In the rows, zero is written as 128.
Each row of D is roughly a mix of the hidden directions of one of 3 groups.
D, 77 rows:
[[135 124 159 122 105 141 105 156  82  74 128 166 175  81]
 [160 151  92 200 127 169 139 105 122 135 178 105 125 151]
 [147 132 105 205 125 155 119  83 172 155 112 110 136 159]
 [165 155  86 199 127 171 140 114 159 138 119 143 160 154]
 [113 111 103 117 104 115 181 114 150 163 127 133 159 207]
 [162 180  73 128 159 128 145 160 139 108 130 177 160 156]
 [139 125  96 179 164 105  80  87 167 126 119 115 144 177]
 [159 165 109 191 110 185 157 112 163 159 116 131 130 149]
 [112 169 156  61 151  97 124 143 145 145 130 114  69 156]
 [111 169 168 102 135 151 154 132 159 113 142  97  59  90]
 [ 97  94 136 110 118 142 184 132 178 113  79 138 138  76]
 [127 143  98 126 181  78  91 108 167 132 128 112 114 191]
 [154 190 103 151 157 130 105 115 138 133 155 116 114 203]
 [110 136 153  49 136  96 126 170  83 101 149 142 114 109]
 [127 106 115 144 102 144 160 131 162 125  71 176 193 117]
 [114  59 133  90 115  98 140 143 151 121  89 170 174 144]
 [153 148 101 135 145  99  81 123  93 157 152 128 136 206]
 [135 108  94 120 171  88  67 135 121 130  71 157 162 134]
 [109 144 153  49 137  99 131 162  84 118 161 122  92 127]
 [141  97 133 182  95 165 112 117  75  99 150 128 175 100]
 [133 170 112  96 191 134 111 144 163 133  81 120  76 138]
 [151 105 106 160 121  99  73 121  72 136 145 147 181 157]
 [162 165  97 177 152 143 112 115 108 124 194  98 102 154]
 [100 157 168  63 144 101  97 148 123 122  87 132  97  90]
 [ 97 104 138  94 157  84  99 132 150 104  74 138 136  69]
 [106 125 185 125 103 117 122 122 113  94 166 107 109  52]
 [147 172 143 138 124 121  99 120  88 141 196 100  96 175]
 [ 90  96 140 103 121 134 177 131 178 111  79 136 135  73]
 [110 143 153  47 144  90 116 166  90 102 147 137 110 121]
 [116 142 118 140 126 115 146 117  89 116 213  85  99  91]
 [125 114 111 137 109 131 156 137 159 113  74 181 198 106]
 [132 188 121  81 171  92 111 147 151 126 133 137  98 180]
 [122 121 196 168  95 147  70  85 128 129 121  98 120 123]
 [161 146  98 208 115 177 136 102 154 144 121 129 151 150]
 [142 188 144 152 135 173 106 111 118 158 130  84  67 130]
 [132 116  87 110 178  95  81 137 137 136  61 152 151 146]
 [ 99  71 121 115 120 106 145 128 154 115  72 154 177  85]
 [150 109  82 150 123 115 116 123 105 158 127 152 181 202]
 [117 194 153  94 160 112  88 140 105 118 130 109  79  91]
 [135 172 147 127 130 165 107 133 158 146  39 153 131 121]
 [113 113 147  80 109 128 146 159  50 110 170 123 122  95]
 [105  62 157 132  85 146 144 119  88 132 133 106 131  68]
 [118  75 113 145 107 114 169 111 104 128 209  97 128 133]
 [112 143 106  81 181  80  97 131 154 143  82 130 116 168]
 [137 145 135 126 152 121  97 120  96 134 191  79  65 151]
 [152 161  96 198 125 166 145 105 114 134 183  99 119 130]
 [112 101 159 136 100 160 167 132 145  96 122 129 129  42]
 [153 190  94 133 172 113 111 133 170 123 121 151 132 187]
 [100 167 179  92 128 106 127 120 135 117 169  89  68 111]
 [155 184 150 140 142 146  90 133  96 123 181 102  73 129]
 [131 108 112 151 103 150 158 129 163 129  70 174 191 124]
 [137 155 161 101 145 147  81 136 151 151  51 141 102 154]
 [143 105 117 167  80 188 196 127 133 136 143 137 154 135]
 [142 147  56 124 170 109 166 142 177 142 112 152 135 159]
 [138 156 140 161 121 170 125 103 110 162 160  71  68 139]
 [155 150  90 195 135 154 134  97 174 159 119 117 130 173]
 [168 113 105 158 153 131 102 117 123 133 177 112 111 208]
 [150 129 100 201 117 166 145  98 179 156  98 131 145 136]
 [121 153 146 166  95 185 155 101 121 168 130  82  89 104]
 [130  77 121 200  93 168 138  90 120 146 130 102 146 106]
 [101 121 166  57 139  94 103 152 136 122  71 152 124 111]
 [129 114 147 154  85 190 193 129 142 113 144 125 124  81]
 [ 87  86 161  66 119 100 140 136  97 139 142  98  88  98]
 [155 194 106  96 154 123 131 173 126  96 132 181 148 150]
 [139 138 126 149 136 135 118 110  96 139 201  73  73 148]
 [137 177 124  65 141 123 150 181  85 108 161 152 118 137]
 [162 162 131 162 110 200 165 131 122 135 170 112  91 142]
 [125 153 154 113 144 129 100 121  98 145 167  74  52 135]
 [171 177  93 175 139 156 122 136 148 107 119 171 173 153]
 [104 122 160  67 151  79  99 141  99 118 158 104  81 121]
 [120 104 118 131 104 132 160 137 159 119  73 178 195 107]
 [126  98 156 163  74 159 158 124 107 105 164 129 150  69]
 [141  87 121 171  79 178 180 127 123 124 135 146 171 106]
 [104 124 130  81 144  97 159 133 190 167  87 124  84 126]
 [106  97 164  99  91 142 145 135  62 132 165  98 103  93]
 [125  89 132 150  97 175 182 133 151 110 104 143 153  68]
 [142 188 139 145 147 153  98 116 107 145 155  82  63 132]]
One row of each group comes first, with its name. Which group is each row after those in?
[ 93  77 181 130  99 125 109  92 123 152 125  77  93 105]  <53>
[163 145  99 146 153 105  60 129  81 145 142 136 142 180]  <45>
[ 94  50 135  94  96  91 170 133 126 121 140 137 158 112]  <27>

[107 147 153  67 149  92  99 156 135 109  72 160 134  97]  <27>
[142 186 123 107 174 111  81 132 121 142 139 107  76 171]  <45>
[142 118 145 169  68 175 176 121 109 126 183 122 139 119]  <45>
[124 116 130 177  79 186 178 100 134 167 125 101 125 118]  <27>
[102  69 172 129  85 142 128 115  81 126 140 102 125  76]  <53>
[128 128  90 120 126 117 156 120 141 170 123 134 146 224]  <45>
